Each path below is one point turned by a fixed rotation once a step. After each direction that follows a path, write how fast that rotation turns it, in degrees a step (0 if it stays still).
Each turn is a multiple of 5 degrees from 10 to 175, or 0.
Each row of a path follows its step; steps can be skipped.
path 1
step 0: 44; -14; -21; 2; -18; -8; 21; 4; 1; 26; -17; -31; -8; -34; 18; -15; 9; 4; -2; -7; 9; 19; -27; -22; -37; 17; 1; -35; 4; 9; 3; 0; -20; 8; -49; 31; -31; 8; -10; -38; -16; 36; 15; 21; 17; 13; -12; 1; 25; 6; -9; -14; -22; 12; -2; 0; 15; 30; 15; 14; -1
step 4: 13; 10; 5; 15; -19; 12; 9; -38; -5; -4; 25; 4; -15; 25; -18; -5; -15; 54; 29; -32; 2; 0; -20; -17; 1; 0; -9; 0; 48; 14; 0; 13; -1; -3; -1; 4; -35; 11; -23; -5; 12; 17; 4; 5; 26; 8; -48; -13; 6; -17; -7; -34; 19; 13; 8; 1; 25; -21; 2; 17; 48
step 5: -24; -1; -21; -8; 19; 31; 14; 9; -23; -6; -2; -9; -20; 0; -10; -8; -34; -4; -3; -36; 15; 38; 3; -44; 15; 2; -7; 19; 37; 7; -23; -13; 13; 18; -35; 9; 35; 21; -11; 25; -17; -44; -30; -6; 13; -5; -2; -9; -10; -7; -16; 7; 27; 31; -7; 27; 15; 12; -25; -8; -11
step 12: 3; -10; 2; 34; 14; 27; -2; 11; -6; -1; 7; -7; -5; 16; 2; 5; 14; 34; 10; -36; 10; -11; -40; -51; -19; 20; 6; -43; -13; 20; 27; -3; 31; 2; 8; 11; -34; 21; 2; 11; -22; 42; 7; 26; 21; 7; 7; 12; 21; -4; -3; -20; 2; -1; 10; 21; 0; -37; 22; -10; 26
step 14: 1; 3; 1; 7; 22; -4; 36; 60; -6; -3; 36; -14; 32; -4; 6; -10; 10; -14; -48; -13; -17; -24; 3; 9; 3; 2; -32; -3; 2; 14; -11; 9; 21; 27; 7; 15; -11; -18; 27; -1; 16; 12; -11; -3; -18; 7; -24; 14; -42; 11; -27; -15; -1; -28; 18; -34; 9; -24; -10; -30; 5
step 32: -15; -23; -22; 27; 21; -4; -11; -8; -17; 7; 0; -26; 27; -39; 2; -22; -27; 9; -8; -12; -16; 21; -37; 8; -42; -17; -6; 8; -1; -20; -32; -18; 38; 40; -13; 17; -14; 33; -31; -8; -16; 2; 9; 4; -8; -22; -14; -3; -8; 4; 29; -14; 5; -7; -6; 1; -12; -7; -16; 7; -49
step 33: 9; 9; -46; 21; 1; 14; 2; -6; 13; 38; -9; -13; -18; 22; -21; 4; 31; 14; -32; -18; -27; -22; -29; 5; -3; -20; -15; -2; 4; 38; 7; -4; -19; 10; -39; 13; -20; -1; 31; -14; 3; 6; 28; 7; 4; 13; 1; 11; -16; -13; 5; -14; -43; 12; -16; 1; 35; 5; -9; 32; -40
step 34: 2; -4; 17; 5; -33; 27; 6; 21; -6; -30; 18; -17; -13; 5; -16; -28; 31; 2; -13; -8; 6; -24; -27; 17; 11; -2; -13; 38; 0; -18; -54; -2; -21; 11; -24; -8; 24; 2; 10; -14; 5; -22; 6; -24; 34; 23; -21; -34; 4; 27; -3; -3; -20; -5; -23; 9; -46; -15; -4; 28; -3
-4; 11; 1; 11; -7; -6; -8; -12; -2; 0; -10; -5; -2; -3; 2; 0; 0; -9; -3; 7; 5; -9; -8; 0; -13; -10; 7; 2; 0; -5; 0; 7; 0; -2; -4; -5; 4; 1; 8; -8; -1; 0; 4; -7; 5; 8; -1; 2; -2; 5; 0; -4; -7; -4; -9; 5; 3; -2; -5; -1; 0	45
-7; -1; -2; 5; -4; 11; -7; 3; -12; -2; 0; 7; 8; -1; -7; 3; -1; 0; 2; 6; 9; 2; 7; 2; -8; 10; -6; -2; -3; 1; -14; 5; 7; -1; -3; -5; -3; -5; 5; -1; -8; -5; -7; 9; -10; -8; -1; -1; -1; 7; 2; -1; -4; 3; -6; 1; -7; 0; -6; 8; 4	175
2; -16; 1; -5; 0; 1; -3; -14; -1; -1; 8; 5; -1; -1; 6; 2; -2; 5; 5; -2; 14; 0; 2; 0; -7; -2; 3; -9; -3; -4; 4; 0; 1; 3; 3; 1; -11; 5; -9; -11; 2; 10; -10; -6; 4; -6; -3; 5; -3; 5; 6; -1; -2; -5; 6; 9; 4; 0; 2; 4; -5	90
2; -3; 7; 3; 4; 11; -3; 4; 5; -12; -5; 0; 8; 7; 0; -6; -11; 2; 3; 1; -4; -2; -6; 1; -6; -1; 8; -7; -7; 5; 0; -3; 2; 4; -3; -1; -4; 3; -4; -7; 6; -1; -1; -3; 0; -4; 3; -11; -6; -2; -14; 1; -10; 3; 3; -12; -4; -10; -5; -9; 1	175
1; 0; 8; 7; 0; -3; 10; 9; 10; 1; 0; -4; 0; -5; 4; 9; 2; -1; 9; -5; 3; 1; 3; 3; -5; 1; -5; -8; 1; -10; 3; 0; -1; 7; 3; 10; 2; -4; 6; -12; -5; 0; 4; 0; -4; -9; 2; 7; 9; 1; -10; 0; 8; -3; -7; -4; 8; -7; -8; 6; 0	25
-6; -8; -3; -7; -6; -6; -1; 8; -9; 5; 5; 5; -9; -1; -4; -3; 0; -1; 8; 2; -4; 7; -9; 8; -5; -8; 15; 8; -2; -6; 0; -5; -1; 0; -1; 9; 1; -1; -2; 6; 1; 11; -3; -2; -8; 0; -9; 0; -1; 2; -1; -4; -1; -1; -8; -10; 0; -3; -4; 3; 13	155
